In the data rows, the value 128 means zero.
Each row of this table is followed by its label. One hidden rule gives the labels. It looks at one to three of the table's principal directions, none of them among the few with the most spread.
[160 145 112 170 190 114  71 119  82 122  69 153  93 139 124 179  82 133
 139 104 122 123 161 137 134 146 134 158 166 142 164  79 130 108 126 156
 157 157  87 126 135 158  89 222 155 138 108 106 125 111  94 140 147 100
 182 153  95] Q83
[134 159 158 140 149 112 120 107 130 132 131 148 102 173 129 127 114 116
 149 121 119 131 123  80 138 152 150 125  86 142 144 111 120 118 122 121
 109 165 118 126 118 168 124 162 145 142 100 125 124 120 111 155 154 123
 144 133 159] Q212
[122 150  93  68 156 133  82 133 138  52 168 141  73 101 174  96 127 138
 134 141 137  85 181  97 109 131 142 113  45  84 152 146 136 107  92  95
  75 223 140 174 190 178  83 119 107 141 118  90 200 106  98 185 141 155
 109 120  96] Q212
[146 143  95  97 160 143 138  96  87 104 105  85 155 147 150 166 130 162
 133 119 125 161 150 165 103 100  87 178 209 131 182  98  82 149 163 150
 185 142 115 161 145 118  90 181 125 155 180 139 126 106  89  89 125 135
 144 154  74] Q212
[133 123 165 146 143 102 188 134 151 170 128 148 127 152 138 106 164  99
 114 170 122 145 110  57 160 142 133 142 103 175 137 106  69 123 170 211
 158 136 144  98 129 151 110 128 103 141 115 138 110 114 136 125  93 101
 153 138 163] Q83
[154 137  90  74 102 101 240 110  89 109 135  43 169  62 127 109  68 190
 171 154 103 184  93 206 135 128 100 176 190  80 134 171 129 228 162 104
  83 144 176 130 179 125 151 139  77 185 193 169  79  38  71 143 134 164
  94 127 106] Q212
[145 127 111 105 119 145 160 119 126 152 133 120 150 149 128  58 143 151
 132 125 151 142 147 118 112 144 133  92 110 116 146 108 101 125  83 136
 153  85 114 161  92 131 125 120 134  93 164 183 158 124 170 111 118 132
  98  97 141] Q50
[122 141 138 109 179  98 123  85 117  78 147  80 132  97 164 186 128 203
 113 177 177 127  73 145 114  95  66 177 206  98 176 159 111 169 175 134
 138 194 169 141 208  71  53 131  41 189 120 118 142  67  91 160 170 166
 179 173  47] Q212
[138 138  84  88 120 138 146 152 125 119 105  90 140 122 135 141  99 121
 119  92  78 158 132 172 147 128 145 166 186 129 109 149 132 117 141  95
 129 143 140 126 142 134 165 165 160 142 158 115  94 103  88  99 109 147
 115 146  97] Q212
[114 113 127 141 105 145  48 134 110 103 129 154 138 127  98 144 157 125
 135 135 165 112 124 128 104  88 105  86  96 103 130 126 142 122  82 105
 131  71 101 174 116 116  68  61 132  96 116 146 188 177 183 118 160 130
 122  94 144] Q50
[138 121 151 184 173 127  90 116 124 131  98 141 116 176 131 171 150 158
 121  88 175 165 149  98 123 146 140 134 168 167 121  95 135  96 116 148
 204 100  97 143  92 120 120 206 154 100 109 117  96 144 113 143 164  93
 177 137 114] Q83
[145  78 146 175  99 121 186 137 111 177 118 166 154 178  86  59 167 115
 155 117 147 146 142  82 134 145 165 108  78 158 110 105 117 108 133 161
 158  31 100 160  21 161 140 142 158  88 170 176  99 161 204 103 112 102
 134  77 192] Q383
[126 144 164 158 203 109 108  50 111  98 152 156  77 186 167 184 153 175
 129 116 157  77 143 106  79 118  90 146 127 151 211 103 105 113 185 153
 139 185  85 164 149 120  68 225 118 175 110  95 172  95  86 178 195 132
 207 175 102] Q383
[124 171  95  58 157 146 106 113 137  92 146 116  89 143 190 148 113  90
 113  92  65  88 170 148 108 129 108 151 120 136 168 132 116 104 150 114
  96 232 132 120 193 167 138 157 151 166 134  71 162 123  59 119 102 152
 115 171  94] Q83
[156 141 118 100 144 125 148  77  97 126 142 132 119 145 136  69 114 149
 168 113 155  99 145 126  87 158 119 105  87 104 193 135 122 137 112 114
  84 155 127 175 118 152  98 167 124 144 169 154 185 112 158 153 163 154
 117 107 129] Q50
[100  81 149 150  99 126 134 170 172 153 162 164 124 103 113  90 168  96
 102 170 166  75 118  84 129 132 145  96  58 113  83 150 144 107 125 154
 114 102 143  98 114 107 142  20  99  91  86 127 148 169 201 126  88 119
 112 100 154] Q212
[148 127 111 117 120 127 119 112  88 137 111 120 142 129 112 108  96 113
 153 108 116 121 126 157 117 130 125 125 144 113 161 133 133 141 115 102
 106 126 130 141 113 145 120 145 136 140 165 140 138 132 140 116 131 147
 114 119 129] Q50
[146  80 126 195 148  96  88  95  81 115  86 130 151  87  79 157 117 174
 142 124 221 128 117 160  97 116 107 132 209  75 142 143 169 149 119 131
 149  83 118 139 115  68  74 149  73 110 123 137 120 136 174 162 166 116
 158 117  81] Q212
[136 118 128 143 153  87 193 105 124 130 144 130 103 100 141 102  98 147
 142 155 138  99 143 116 119 157 133 147 104 100 142 126 130 149 158 170
  98 175 136  91 151 149 142 143  75 150 108 119 108  78 103 177 104 117
 132 135 121] Q383
[134 141  84  73 136 151 126  90 124 125 140 154 110 153 147  49 122  77
 155 115 139  45 169 101  67 165 131  79  21  79 185 126 111  83  84 125
  79 174 110 143 112 179 109  88 133 105 130 135 229 161 197 122 103 155
  69  96 141] Q212
[138 109 138 187 169 128  21 152 103 125  81 163 109 123 108 172 128 149
 107 120 159 135 141 127 141 110 144 142 182 139 133 103 152  90 105 128
 182 105  99 151 105 112  75 181 152 102 116 105 120 136 128 125 162 102
 188 138  78] Q383
[125  76 158 177  81 109 145 151  98 165  92 129 196  82  61 161 152 138
 125 177 130 152  46 182 171  59  98 154 233 157 117 159 118 176 198 141
 149  32 145 132  94  38  88 118 105 151 181 151  87 132 190  79 145 127
 173 134 123] Q83
[124 157 103  96 146 133  59 109 117  80 136  92 114  62 147 169  76 178
 129 149 159  90  87 186  96 122  68 115 159  56 153 158 173 154  86  73
  93 174 144 119 208  86  94  72  87 130  96 118 185 106 108 156 168 171
 108 138  59] Q50
[140 147 129 108 133 119 204 102 147 146 159 133 108 173 156  87 143 118
 133 124 110 113 157  83 109 162 119 103  67 146 162  91  80 134 138 174
 129 148 104 116 148 166 144 137 126 131 120 153 161 106 112 147  95 122
 105 130 178] Q50
[120 117 150 159 119 121 101 139 120 122 113 141 132 125  99 170 144 139
 129 137 134 143  90 135 144 105 121 135 146 150 114 140 142 137 144 119
 132  92 121 152 125 104  96 135 141 135 123 134 129 129 144 128 178 127
 165 128 138] Q50
[118 151 183 161 171 125 131 112 178 128 163 160  82 185 171 139 175 116
  94 114 132 137 190  39 129 143 150 133  83 176 131  72  97  99 155 185
 162 184 118 100 137 153 150 178 125 132  83  91 102 141  64 169  97  78
 160 157 148] Q212
[154 150  78  85 127 121 200 132 110 136  96 114 121 125 120 101  72 110
 168 130  58 133 117 150 152 170 160 157 115 126 136 141 114 139 143 111
  87 167 120 129 138 181 152 176 163 155 152 143 126  66 108 125 139 155
 107 131 146] Q212
[111  82 178 173 132  91 173 136 165 170 178 163 119 131 142  93 185  95
  92 178 193  79 137  30 109 129 122 108  66 124 134 111  87 113 162 234
 148 130 154  64 135 121 114  43  41 121  67 120 136 151 167 148  42  88
 132 123 155] Q212
[127 127 120 131 134 109 177  93 115 136 137 113 123 128 146 140 108 148
 129 115 121  98 103 161 105 131 100 133 145 120 152 149 128 125 162 134
 106 131 129 113 140 116 138 151 111 159 126 120 135  86 115 142 136 146
 140 146 119] Q50
[108 143 101  91 114 144 120 129 116  90 146 105 128  93 141 163 111 163
 129 141  98 105 117 195 119  85 101 142 150 110 135 152 134 147 149  88
  95 142 127 151 161  97 121 122 131 163 147 112 152  93  99 118 153 160
 127 146  92] Q212
[150  85 104 152 157 103 179 104  85 144 109 164 130 140 113  87 130 117
 149 130 131  88 205 129 120 124 163 162 137 130 170 104  88 125 183 190
 135 139  94 147  77 147 110 212 111 154 175 116 112 116 156 130  94 104
 162 137 118] Q50
[130 113 132 132 104 121 138 151 151 144 150 148 118 124 128  97 142 105
 108 101 125 106 150 118 134 133 142 102 103 131 108 148 141 102 127 125
 103 116 138 114 128 127 155 120 132 118 126 112 130 144 142 140  97 121
 117 120 143] Q50
[120  93 107 144 151 123 137 124  97 122 109  93 150  57 122 172  97 195
 126 159 168 115 114 215 118 106 117 184 233 100 120 164 154 165 170 133
 138 128 147 125 127  48 129 153  89 159 148 109  92  89 125 122 158 137
 164 153  41] Q50
[128 137 123  91 100 128 170 120 179 146 162 121 127  93 140  29 123 125
 137 151 170 106 107  92 110 185 125  49  43  67 110 161 148 122  52 114
  81 129 158  90 140 130 159  27  85  67  98 159 167 137 184 164 104 141
  39  79 152] Q50
[138 119 107 112 123 108 231  73 121 117 157 147 123 147 128  51 142 121
 174 144 131  90 176  91  93 148 140 105  39  99 169 112  84 149 150 163
  89 149  99 147 115 172 125 140  89 141 147 153 164 107 153 173 106 130
  95 105 180] Q212
[112 126 169 139  96 131 106 160 184 124 164 160 119 181 128  95 195  68
 101 106 129 159 148  29 151 134 157  77  35 161  78 110 126  96  87 131
 141 102 135 130 118 177 144  66 140  85  92 137 130 198 146 143  88 105
 108  95 212] Q83
[128 103 158 193 126 114 131 108 116 141 109 151 134 129 103 133 138 136
 133 124 140 134 110 125 140 124 134 117 142 153 122 119 145 130 143 133
 140  83 119 131  81 112 126 169 120 124 137 129 102 141 150 151 147 114
 163 122 149] Q50
[129 154 148 139 163 160  24 159 153 135  98 170  84 159 135 112 126  89
 113 110 124 132 144  64 147 171 179 112  76 161 121  94 155  61  64 110
 145 162 124 134  96 177 120 149 195  80 100 110 145 172 141 114 138 113
 137 116 123] Q383
[124 163 114  83 137 135 135 121 147  83 149  97 116 126 160 158 137 138
 116 129 115 137 137 120 107 119  95 142 135 121 152 119 106 148 149 128
 128 186 136 126 208 123 113 122 112 149 117 122 160 107  74 137 115 141
 109 151 107] Q212
[137 109 133 173 169 105  93 111 111 137 111 160 112 157 115 156 123 113
 126 113 171  84 152 105 105 138 132 140 138 114 151 108 127 100 138 164
 149 142  96 110 116 125 103 143 117 122  84 109 134 150 151 136 120 108
 163 142 113] Q383
[146 175  77  53 105 122 155  93 104  79 150  79 121  88 125 117  44 178
 190 111 102 113 107 212 105 153 104 115 119  51 140 184 176 189  94  24
  21 173 125 149 189 135 156 124 132 154 144 150 160  68  91 173 195 191
  70 118 120] Q50
[127 146 140  98 136 122 195  93 153 118 175 143 105 196 181  86 185  76
 119 111 101 110 184  43  93 136 108 116  42 162 183  78  58 110 174 198
 132 178 123 121 155 196 120 135 110 146 135 125 165 143 104 133  46 113
 107 135 176] Q212
[127 110 113 138 121 165  92 146 109 116  95  81 180  99 122 167 139 162
 109 128 156 190 118 175 132  96 107 149 224 133 101 117 141 150 115 118
 205  73 149 143 109  76 128 116 121 106 169 144  90 163 126  82 120 125
 132 121  80] Q83
[141 135  89  63 152 128 111 134 120 108 144 143  95 113 153  54 104 119
 162 136 148  85 159 111 116 173 159 110  42  91 145 169 141 106  71 105
  64 192 147 172 138 191  99 116 131 129 138 119 190 116 163 154 157 158
 102  98 116] Q83
[120 123 105 147 143 131 143  71  82  96 115  73 152  82 123 199  83 237
 150 126 153 136 108 251  93 101  86 163 239  91 130 148 169 188 151  91
 132 101 107 146 125  47 146 183 107 156 152 130  94  74  87 146 205 147
 154 152  64] Q50
[109 112 193 200 104 126 110 121 154 131 140 154 147 145  88 151 187 137
 131 165 190 159  96  59 130 110 120  83  93 136  98  96 123 152 111 144
 171  59 111 124 102  91 108  65  95  87  77 162 124 180 165 158 151  95
 133  99 191] Q212
[ 90  99 220 228 147 104  69 136 175 134 136 185 107 156 106 209 200 109
  98 155 194 123 104  40 138 111 128 119 115 174  89 110 135 113 156 180
 178 106 112  89 125  82 103  97 102 106  26  93 105 188 146 164 152  73
 188 146 161] Q50
[121 149 136 108 178 131  82 126 138 108 143 135  98 159 166 142 137 132
 113 133 138 121 152  95 131 132 141 145 111 140 142 119 110 104 114 137
 143 188 130 148 145 153 101 144 133 144 104 102 143 122 101 138 147 129
 159 150 106] Q134
Which label does each new row get?
[163 142 110 127 156 128 147  83 136 148 131 185  82 217 141  22 126  66
 160  66 137  69 222  33  80 216 169  59   0 121 180  62 110  64  70 156
 120 160  66 125  78 230 148 163 161  68 112 143 186 176 172 157  71 109
  80  92 189] -> Q383
[121 135  97  55 129 111 164 138 161 103 185 113 102 117 171  53 112  90
 125 133 129  90 161  77 112 159 164 125  40  63 124 171 125 103 107 116
  59 226 179 105 173 191 154  63  81 141 100 102 147 110 114 162  66 156
  68 116 123] -> Q212
[104 106 125 128  91 151 112 137 138 132 144 116 145  85 125 122 136 126
 110 141 140  98 101 162 104 109  96  93 126 107 115 145 159 137 112 110
 120  89 145 111 129  86 143  47 108 103 131 134 156 160 162 108 108 144
  93 110 122] -> Q212
[144 166  62  67 141 147  88 159 122  78 106  64 120  46 153 136  49 193
 129 118 125 165 124 204 142 152 128 142 187  70  98 163 188 141  57  53
 108 169 162 134 190 119 147 133 133 116 137 121 120  76  71 144 153 160
  93 126  40] -> Q50
[147 131 136 155 181 107 164  50  89 120 130 151  95 183 137 108 117 157
 166 108 137  94 167 105  84 154 141 143  98 132 204  90 111 129 163 147
 118 169  83 166  93 168 108 242 130 161 149 132 144  89 112 170 162 130
 167 139 134] -> Q383
[148 113 129 164 136 142 136 135 121 204 102 171 110 150 110  66  94 126
 137  85 120 101 161 143 133 180 195 111 107 140 114 125 160  65  97 118
 116  90  95 123  22 143 194 202 204  88 148 125  98 127 165 111 142 107
 135 110 132] -> Q383
[116 129 156 168 128 122 126 116 109 129 107 114 156 152 100 198 131 140
 127 144 111 164  89 146 147  94 112 168 187 161 123  98 114 168 171 142
 169  97 110 126 113 101 119 140 134 152 123 150  87 127 115  99 146 120
 174 152 143] -> Q212
[124 141 152 153 140 127 108  94  99 126 117 127 127 168 113 198 116 123
 131  92  80 137 132 170 125  96 126 178 186 159 153 116 128 149 185 108
 121 146 102 138 118 120 140 211 165 182 143 108  93 118  72 116 166 127
 175 172 130] -> Q383
[108  54 165 190  84 117 139 163 133 170 149 195 142 116  86  69 184  75
 124 170 157  92 141  79 142 107 160  93  40 140  90 127 130 119 134 179
 118  53 135 126  56 140 123  49 101 104 127 138 125 193 223 122  86  93
 134  79 198] -> Q83
[142 109  79 127 149 139 137 133 111  97  98 101 122  97 143 130 103 141
 124  95 111 148 177 165 121 142 146 167 178 117 115 120 160 123 138 119
 153 149 129 126 130 146 166 190 131 118 165 101  82 117  74 132  94 125
 120 134  75] -> Q383
[116  93 165 189 123 132 144 134 130 178 119 151 155 133 103 142 170 150
 110 166 162 130 109 124 136 102 121 125 156 160 118 103 101 130 155 184
 186  49 107 121  73  68 118 118 120 111 126 149 109 141 175  99 132  94
 167 128 138] -> Q83
[138 126 140 130 156 107 122  86 106 114 136 132 132 147 125 123 139 136
 149 141 188 104 131  87  88 121 115 133 128  97 192 124  97 138 146 144
 126 168 133 145 134 118  64 137  79 150 124 132 162 129 154 147 136 135
 138 130 107] -> Q383
[121 164 164 163 143 132  78 130 150  97 111 110 108 136 141 231 127 140
  96  93  91 183  97 138 154 117 101 155 195 174 102 111 161 131 154 101
 159 144 130  99 178 109 149 177 153 136  97  96  78 130  33 145 151 116
 165 170 114] -> Q383
[133 151 158 153 125 137 103 109 122 152  98 133 141 176 110 164 135 105
 128 101 104 163  99 125 137 124 114 123 156 174 142 100 115 127 128 127
 155  98 110 125 107 125 121 159 169 126 127 144 121 153 129 102 151 117
 145 139 161] -> Q83
[138 110 170 170 118 104 125 112 116 125 134 162 126 190 102 136 178 100
 136  90 126 147 148  85 128 116 124 119 115 183 145 101 118 143 158 146
 142  94 101 163 112 153 103 174 145 138 146 142 127 165 138 143 135 108
 163 125 192] -> Q50
[106 102 142 125 123 114 145 129 128 134 150 118 141  89 148 150 153 125
  89 146 120 108 124 162 120  71  94 165 187 136 148 157 110 139 204 165
 120 141 169 107 159  80 112 127  81 178 153  88 113 110 110 108  92 125
 151 165  82] -> Q83
[116 127 136 120  98 125 205 116 100 125 112  67 192 116 110 190 144 161
 135 189  89 186  44 174 139  68  63 187 221 161 150 112  73 217 221 157
 175  86 137 132 152  77  98 115 102 179 177 180 101  82 105  67 129 147
 144 155 129] -> Q383
[151 154 114  65 123 142 198 102 162 179 172 147 123 187 165  16 164  76
 124 128 136  79 181  50  79 171 110  59  18 112 197  84  41  97  96 195
 128 150 108 107 137 172 125  66 117  92 126 174 221 148 178 108  41 121
  50 103 179] -> Q50
[156 146  50  47 137 141 204  79  61 113 115  67 163 134 149 110  85 160
 174 119  93 130 156 208  84 119  97 173 177  96 201 123  77 169 158 128
 124 154 113 171 134 147 117 179 131 177 217 158 146  68 101  83 123 167
  99 139  88] -> Q50
[133  98 111 161 132 130 136 129  97 150 106 120 145  79 114 134  92 155
 129 138 152 108 125 183 115 121 128 150 175  92 123 139 154 127 143 135
 130 105 137 104  96  91 146 134 108 128 141 119  96 117 139 114 119 121
 136 125  79] -> Q383
[127 103 151 167 115 107 116 145 134 143 121 136 144  81  93 129 132 147
 131 166 186 139 102 117 142 124 131 107 148 110 102 144 141 157 106 139
 133  92 143 109 128  79 109  91  83 110  99 138 117 134 166 157 146 108
 128 113 130] -> Q83
[140 121 113 119 117 136 120 142 103 131 119 127 141 126 115 113 119 123
 137 127 118 129 128 143 132 118 132 137 131 121 137 129 128 126 129 115
 123 115 132 150 110 141 115 126 142 131 162 142 131 133 144 100 121 139
 127 114 121] -> Q383
[108 119 157 179 130 150  99 147 146 118 113 137 131 167 117 192 168 139
 106 107 119 165 143 117 150 106 147 143 170 195  86  86 132 121 154 128
 201  86  93 138  90  98 156 176 172 111 123 114  79 163 102 111 137 100
 171 148 137] -> Q383
[108 108 148 148 121 134 157 116 109 141 140 123 136 125 123 150 138 185
 138 136 134 120 106 184 115 113 109 142 151 167 122 139 148 159 168 134
 126  75 117 164  90  86 139 161 153 151 163 142 121 105 143 108 187 133
 169 133 126] -> Q50
